Named turns come first, each shown by rows before and after it. Which turns, in which order, take the first row of each pair that follows to the second? Write the first one first, as in the answered first pair.
turn A:
[  1  10  18  -2 -12  -3 -27   1   1 -18  15   9  -1  11   6 -12 -16  -9
   5  -9  22]  ->  [  2 -12 -16  13  -2  11 -20  14  -4 -25   7  22  12  10  10  10 -10   9
   3  -5  22]
[ -9  -3 -12   8  17  12   4  24   6   0  17  -4  17  11 -10   2   5  15
 -25  21 -19]  ->  [-12  -5  -7 -13  18   2   4   9   7  15  24 -13  11   6 -15  -9   1   7
 -36  15 -21]
[  3 -22 -26 -17 -16 -24  27 -12 -25   9   1  -9   4   3  -9 -15 -14  -7
   3  -3   6]  ->  [  2   1   4 -12 -35 -27  16 -11 -17   1  12 -12   3  10  -8 -30 -15 -15
  14   1   5]
[  0  13   6 -27 -18 -38  27 -27  10   4   5 -32 -23 -10   6 -11  -7 -34
  -9 -17   1]  ->  [  2  25  15  33 -35 -21   4   8  21 -36  10 -19 -14   0  16 -15   0 -13
  25 -11  19]
turn R:
[ -1  -6  -7 -16  15  21   1   1  13  -2  -6   2  -9  18   1  12 -20  -9
 -18  -7 -29]  ->  [ -1 -18 -25  -7  12  15   6  -5  13  14  -5  15  -9   6  18  14 -14  -8
 -10 -11 -17]
[  4 -12 -20  15  -3 -29  19   6 -10  10 -15 -15 -12  -1 -11 -12  22  15
  14  -2 -10]  ->  [-10   6  -6  21  -8 -24  12  -8  -6  17  -9  -9 -16 -15  -3 -15  27  14
  17  -3   0]
[ 21 -16 -16 -48  -5  23 -12   2  -5   6 -15   8  10  28  21  12 -14 -45
  -7 -20  31]  ->  [  7  -2 -13 -38 -11  25 -10 -14   0  13  -9  22   3  12  27  13  -9 -43
   1 -21  44]
turn Y:
[ 35 -13  -5 -36 -16  -4  -1  18  16  -4  11   3  -5  45  24 -21 -28 -38
   3 -18  -2]  ->  [ 19 -16 -17 -26 -20   2   1   3  11  16   6  28 -10  28  41  -6 -18 -40
  12 -23  22]
[-17  24  31   9  16   8 -14   3   4 -41 -14 -11 -14 -23  -8   9  10  34
 -23  34 -16]  ->  [-26  17  12  -5  25  21 -10 -17  -2 -24 -18   0 -11 -29  -6  28  14  32
 -32  30  -2]
[ -5  -9 -18  -2  -5 -17  11  -9  -2  29  -2   8 -12 -10  11  -3   2  -9
  -4 -20   7]  ->  [  3   0  -5  18 -14 -27  12   8   4   6   8 -10 -10   2   1 -23   1  -2
  13 -15  -9]
Now pairs of rows:
Each pair is 2 to 4 turns apart.
[ 18 -43 -39  10  10   4   1  14  -7  -1  17  11 -11 -12  17  -5   4   0
   5  -8  13]  ->  [ 19 -48 -36  -5  21   3   8  14 -11   0  15   3  -8  -5   6  -2  -2  -2
  -8  -7   2]
Y, Y
[ 17 -14   5 -38  23  18  14  35  20   3  -7  -7 -22  56  -2   1  -1 -22
 -14 -29 -29]  ->  [ -1   2   7 -46  15  32   6   6  22  24  -6  14 -29  45  15  15   6 -33
 -16 -36   1]
A, A, Y, A
[ 21 -15 -18 -15  10 -27  29 -38 -37  37   2  21 -25   4  16   8  11  -9
 -28 -26  24]  ->  [ 23  16  12  58 -27  -4   4   8 -21 -19  11  36 -13  17  24 -10  16   7
  21 -16  41]
A, A
[ -4  12  25 -28   5   1   6  -8   0   3  -3 -11   4  -3 -17   3  -8   1
 -29  10 -32]  ->  [-13  25  25  23 -19  17  -9   2   8 -15   2  14   6 -10   9   2   4  16
  12   7   2]
A, Y, Y
[-37  24  -8  79 -33   4   0 -13 -12   9  28   4   0 -37  13  16  40  32
  27 -20  12]  ->  [-42  22  -3   0 -16 -31  19 -59 -21  52  21 -11 -11 -49   2  10  33   3
 -14 -23  -4]
A, A
[ 16 -10  15 -38  -2 -37   7  -1 -14  16   3  -9 -12   6 -16  -6 -31 -43
 -17 -12 -14]  ->  [ 22 -26 -18  48  -1   1  -9  52 -14 -28  -3  13  12  17 -12  11 -19   3
  10  -7  -2]
A, A
[-20   4 -32  -1  44  46   4  -5 -14   0 -11  -8  27 -22 -27  51  23  20
 -31  12 -21]  ->  [-12  -9 -45 -20  49  12  20 -10 -18  14  -5 -32  15 -21 -38  34  16   7
 -37   4 -40]
Y, R, R, A
[  4  26  41 -27 -22 -29 -14 -25  15  11  10 -11 -24   7   8 -27  -8 -25
  14 -12   9]  ->  [  6 -17 -14 -53  11 -27  15 -31  -8  42  -6  -3 -17  -5   6   6   1 -15
 -16 -16  -4]
A, A, A
[ 12 -27 -21 -39  10 -21  -2 -27   0  11   0  -1   4  -6  14  22  13 -22
  -8 -22  -7]  ->  [ -7  17  25  -3 -25 -10 -17 -32  17  -9  16   7  -3 -12  22  11  18 -12
  20 -14  16]
R, A
[  9   6  17  18  -9 -35  -2  13   0 -16  10 -37  -5  -3 -14 -19   9   9
   8   0 -22]  ->  [  7  -2  11  -5  -3 -42   8   3  -5   0   7 -38 -12  -8 -16 -20   4   0
  -3  -4 -29]
A, A, A
[-12 -29  18 -11  31 -15 -13  15 -13   2 -10 -47   0  -3 -20  -2  -7  -2
  10   3 -27]  ->  [-16 -21  20  17  19  -9 -20  31 -11 -17  -4 -42   6   4 -11  -8  -6   8
  29   0 -29]
A, A
[-10 -20 -23 -12  21   0  23   1  -9   9 -10  -5   1 -18  -9  13   6  15
 -18   5 -14]  ->  [ -4 -15  -6   1  11 -14  14  22  -5  -8  -1 -26  -4  -7 -24  -6   0  16
 -10  11 -26]
Y, Y
